In the rows, zero is written as 128.
Where one turn sends some rows of the set: a few examples, then the rows asked
zofod: [162  99 153 163 135 136 130 127 142 145 140  98 143 127 142  75 142 131
 117 122 109 140]
dala: [168 100 145 131 107 146 131 127 149 115 164  69 127 113 167  92 145 132
 122 128 131 158]
foma: [166  97 154 119 105 130 136 111 159 133 163 112 129 106 145 101 157 120
 147 112 128 172]
sepe: [134  78 125 108 134 136 123 137 137 161 160  72 129 115 165 102 129 139
 146 121 121 134]
mimak: [150  94 127 118 123 130 127 149 173 163 127  96 114 109 149 103 165 125
 122 101 148 157]
fena: [178 115 126 152 117 137 138 148 141 147 148 111 141 128 151  96 166 118
  97 120 111 157]
doko: [181  93 136 109 123 145 142 145 143 170 159  97 115 123 157 142 148 117
 126 140 106 171]
Tet: [133 100 118 123 129 148 136 152 134 156 148  79 104 113 156 143 158 113
 131 106 118 155]
guki: [159 102 158 121 122 139 119 134 167 141 142  98 123 109 154 108 144 130
 156  85 103 158]
miz: [169 102 158 117 119 139 119 128 162 135 156 107 131 111 142 104 153 113
 157  95 118 167]
dazu: [144 109 114 139 147 142 140 120 124 166 160 119 127 122 171 106 165 116
 110 133 122 147]
bop: [175  99 154 123 134 116 128 140 144 136 142  79 115 118 168 117 168 127
 100 143 131 152]
vid: [173  95 120 128 133 147 148 140 170 144 149 106 124 148 156 106 117 123
 124 120  90 150]
Futum: [161  91 146 150 131 127 120 118 151 143 136 123 153 130 145  87 134 116
 119 118 119 147]
kote: [173 109 151 128 108 153 125 132 157 116 144  68 120 126 157 103 136 128
 133 129 120 144]
Dab: [152 105 141 127 148 118 127 122 153 141 142 106 119 105 143 122 183 124
 126 115 148 164]
Zise: [157 100 146 120 105 140 123 139 161 121 133  72 126 132 154 112 135 130
 141 116 109 135]
govam: [170  71 153 127 124 108 128 113 133 158 163 109 122 125 152 125 141 142
 143 125 112 160]
ketub: [150  81 128 145 140 131 119 121 126 135 164  75 125 124 158 117 137 155
 135 119 133 153]
Doke: [172  86 148 117 125 132 150 135 139 164 161  86 125 111 154 134 139 110
 116 150 114 175]
mab: [153  97 127 122 137 123 119 136 159 155 134 103 116 112 136 112 171 117
 125 109 160 154]
sedi: [152  91 124 131 130 143 138 134 119 160 161 125 124 122 156 112 168 119
  94 142 110 142]
geba: [145 102 127 140 137 136 143 144 143 138 164 101 119 120 129 102 126 105
 134  91  91 142]
Paf: [156 100 101 119 141 117 128 143 159 141 156 111 129 132 155  81 142 132
 117 104 122 128]
Peg: [162 111 129 110 147 139 149 152 162 149 165 117 119 123 161  98 159 104
 125 105  89 154]
Dinoz: [184 110 151 122 129 115 125 146 150 162 140  79 106 108 160 107 157 128
 102 136 129 142]
voki: [139  70 122 120 155 133 145 140 159 158 142 119 113 138 131 102 148 119
 121 121 113 135]
dure: [143  96 120 133 145 150 143 128 139 151 162  81 130 100 140 130 147 117
 130 125 142 179]
bov: [160  94 138 137 125 122 144 131 155 154 150 117  85 125 149  85 142 127
 109 108 102 127]
Gef: [160  64 157 116 125 128 121 116 135 169 162 112 105 117 143 114 141 139
 146 123 114 147]
nofe: [151 103 130 123 167 123 135 138 146 159 156  98 112 113 160  96 122 121
 108 124 100 124]
vebom: [165 106 122 101 125 137 138 146 152 169 147  97 116 117 166 150 149 126
 127 128 100 158]
lobu: [143  70 146 109 122 142 130 118 149 174 150 105 105 108 150 117 129 144
 144 124 108 141]
pon: [148  86 149 131 143 151 127 121 124 143 163 122 148 121 154 108 138 109
 124 131  91 146]
Povu: [163 121 124 158 117 133 137 127 143 145 142 123 129 123 153 105 157 101
 105 111 124 157]
milot: [164 115 142 114 111 112 131 146 159 163 132  80 108  97 156 106 148 125
 108 122 126 135]
ser: [145 112 115 124 130 153 149 138 157 121 148 103 103 129 147 114 143 104
 107 123 105 130]
lin: [142 108 113 129 137 153 133 138 129 151 163  79 114 108 147 140 146 107
 136 115 133 162]
puvif: [141  93 139 146 149 165 140 116 132 144 153 106 141 136 156 102 144 122
 132 140 101 145]
Veru: [148  85 123 124 142 138 113 123 132 148 163  73 126 124 165 105 130 149
 144 128 135 135]

foma goes to govam
geba goes to voki
Now find these:
puvif goes to dazu
Gef goes to doko
vebom goes to milot

Where one turn sends some rows of the set: a few examples, then the rows asked
pib: [133 117 140 168 126 125 149  92 113 127 125 117 120 152 137]
Keb: [146 122 142 129  89 168 143 118 127 125 125 130 108 142 137]
bef: [143 112 135 145 138 148 140 102 125 123 117 121 122 165 152]
pes: [133 101 127 147 144 115 119 135 125 117 132 114 143 128 103]
kupit: [142 136 147 142  99 166 146 124 125 145 128 108 116 154 126]
keden: [126 104 119 121 108 135 144 126 140 100 130 141 128 121 128]
zabi: [130 115 117 146 146 107 127 121 131 125 131 112 136 131 106]
bese: [136 114 137 157 134 139 146  96 116 127 124 116 118 161 144]
pumef: [132  91 120 140 132 120 124 135 127  98 126 128 129 119 114]
Vig: [130 134 146 142 120 144 130 127 118 149 133  96 138 149 101]
Nemav: [131 129 140 124  93 170 148 117 117 120 123 117 111 144 121]
Madu: [130 138 149 132 102 163 142 120 115 142 128 102 124 153 112]
Nota: [136 124 143 168 123 117 151  95 117 121 119 122 132 142 130]
Lut: [139  91 129 123 104 136 142 122 130 101 126 142 118 122 130]
gosav: [139 141 141 149 122 144 139 126 125 154 131  96 123 154 113]
mokiv: [125 102 114 130 122 112 143 128 139 104 132 126 133 114 116]
sus: [152 115 135 138 143 149 139 109 132 117 108 129 133 158 149]
nefon: [130 129 144 143 125 141 131 138 122 161 133 101 116 142 113]
kab: [133 110 132 123  98 161 146 120 121  98 119 131 106 132 125]
gib: [152 129 144 149 132 126 146 110 130 111 104 136 148 137 136]
neved: [145 130 145 162 125 117 150 103 123 114 111 131 143 135 127]
munov: [135  95 124 128 113 144 137 129 124  90 120 138 114 120 125]
rudu: [128 117 135 147 138 116 133 135 129 149 134  98 122 128 106]
zokun: [135  97 120 127 114 128 131 116 130  98 122 145 125 118 130]
San: [141 108 136 123  88 160 154 123 128 113 124 135 111 136 130]
nipap: [125 107 124 141 139 104 139 133 135 126 135 106 129 118 110]
giki: [135 133 131 151 142 120 130 127 128 148 133  97 134 143 104]
fizi: [127 101 125 137 141 105 121 126 131 122 129 122 133 123 108]
varog: [156 122 140 137 139 141 142 113 134 113 102 134 143 147 143]
duv: [132 120 137 149 136 124 123 133 122 138 135 100 146 142  99]
kagu: [132 132 148 135 110 163 134 132 123 157 132 119 114 148 121]
ruveb: [138 130 141 132  92 169 153 126 130 133 125 123 113 150 123]
vafam: [131  89 124 129 125 114 130 123 132 102 126 135 126 115 120]
Kuv: [142 105 131 124  94 153 140 114 129 105 120 144 115 130 138]
zitus: [127 114 126 118  95 157 144 126 134 114 130 150 121 134 131]
gagif: [136 141 140 141 109 160 145 127 126 149 128 109 120 157 112]
melis: [124 121 131 144 145 114 122 127 130 140 132 108 135 137  99]
zazof: [133  99 114 137 134 109 126 116 131 105 127 130 135 121 118]
dek: [127 139 136 147 131 138 130 129 129 153 132 101 130 153 100]
fen: [131 125 140 124  94 168 139 128 127 138 131 140 114 145 128]

bef goes to bese
dek goes to melis
Now find these:
kagu goes to nefon
munov goes to kab
gosav goes to giki

Where one turn sends some rows of the set: a few examples, then the rows asked
medes: [124 123  94 105 113 109 137 112 123 105 129 122 130 132 120 121 133 134
 110 127 136 117 135 117]
puzu: [110 140 121 127 126 112 115 113 102 120 114 118 118 136 124 120 154 121
 152 134 115 145 140 145]
zifel: [119 128 151 121 118 151 127 125 142 160 134 136 141 105 113 123 131 128
 115 102 112 132 118 127]
sozez: [137 141 126 141 129 148 124 145 132 144  99 117 130 117 141 125 126 125
 120 123 120 155 100 126]
pefe: [136 122 107 104 135 120 145 115 148 120 146 138 136 120 154 130 128 132
 126 118 141 106 114 113]
Sak: [110 114 136 103 130 118 155 109 124 114 128 129 106 145 130 120 121 122
 148 101 119 131 128 135]
sope: [127 137 119 120 125 108 126 122 139 116 138 130 104 149 159 142 119 145
 114 116 132 151 148 134]
tez: [125 124 144 127 130 138 125 167 139 139 107 116 133 112 131 131 132 112
 121 118 120 126  98 124]
Gaz: [110 128 126 116 135 109  95 108 140 117 149 111 133 133 128 128 147 116
 117 130 110 135 115 125]
biv: [114 135 164 125 152 130 119 107 128 142 127 143 117 119 159 139 122 124
 132 143 125 136 126 128]
didaf: [119 127 137 143 129 143 103 111 118 120 167 129 132 121 137 117 123 152
 132 138 114 113 121 129]
gik: [127 133 125 136 117 137 116 153 124 134 103 127 146  97 146 117 113 124
 124 127 134 123 108 131]
kapov: [121 120 161 125 136 130 106 143 123 119 149 149 102 129 120 136 136 147
 144 125 126 123 127 114]
nepo: [136 127 144 134 116 123 123 146 136 131 120 118 131 147 104 120 130  96
 121 114 137 125 118 138]
dus: [114 117 138 112 134 125 160 117 119 139 132 119 124 126 145 143 139 130
 113 128  89 120 126 136]
zokon: [130 108  96 110 115 113 145 113 126 106 132 122 137 125 130 129 141 134
 106 131 137 122 136 113]
kub: [135 140 106 121 126 131 156 129 124 138 107 140 109 131 163 141 139 147
 141 137 130 126 141 128]
zor: [130 130 117 128 103 157 122 137 156 152 124 137 137 110 123 124 138 135
 131 118 146 119 128 110]
mesi: [115 106 130  99 126 131 160 108 127 114 127 137 111 133 130 124 125 119
 149 111 115 135 125 136]
futi: [113 115 126 142 117 147 114 113 105 114 140 133 124 117 121 110 128 153
 152 144 127 120 127 117]
Vad: [120 139 119 124 136 105 101 123 142 116 130 136 119 133 146 122 139 125
 163 123 153 128 127 119]
lov: [115 157 143 136 134 148 122 143 132 128 127 113 122 137 134 117 122 139
 135  91 146 138 136 141]
Dem: [140 140 128 142 149 139 122 116 123 132 144 135 116 139 125 120 146 156
 152 129 137 132 111  99]
kesa: [146 145 130 147 118 137 118 126 134 137 116 125 127 149 121 116 117 109
 124 116 135 157 113 141]
Zapu: [123 152 114 125 119 152 108 142 146 116 137 109 134 130 119 119 129 136
 101 112 144 121 131 123]
veg: [134 131 127 117 127 111 133 123 137 117 137 141 108 134 164 147 122 146
 117 118 134 155 148 137]
zire: [133 127 128 144 138 131 112 118 115 127 145 122 120 132 120 132 150 163
 120 133 124 151 122  98]
Tup: [137 135 129 143 107 122 110 133 129 128 127 129 147 131 125 109 109 107
 117 121 146 124 125 148]
nok: [117 120 132 115 138 142 137 104 126 133 108 137 125 120 124 125 144 112
 146 154 137 112 114 107]
Zizu: [123 135 140 149 109 148 131 142 130 163 117 122 132 117 132 132 142 147
 123 113 131 141 148 136]
rufa: [115 148 133 114 129 154 130 131 120 124 121 115 132 127  95 105 131 126
 125 100 123 126 120 135]
lovoz: [124 134 128 134 132 120 119 122 121 135 120 120 131 121 147 146 150 132
 106 167 140 123 142 115]
Lig: [142 142 106 118 127 125 157 130 115 129 113 140 112 131 157 137 141 143
 141 128 131 131 147 140]
narav: [121 118 132 106 133 131 156 114 122 124 143 120 124 131 143 140 138 126
 111 124  88 126 128 145]
Mena: [128 132 143 128 130 134 116 147 104 124 143 134 109 132 112 134 157 145
 137 141 115 110 136 123]
fibi: [129 124 113 101 132 120 140 111 147 133 141 145 134 111 155 130 122 136
 119 126 132 102 112 109]

medes goes to dus
mesi goes to Lig
lovoz goes to Gaz
Now find these:
Tup goes to tez
rufa goes to Zizu
kapov goes to Dem

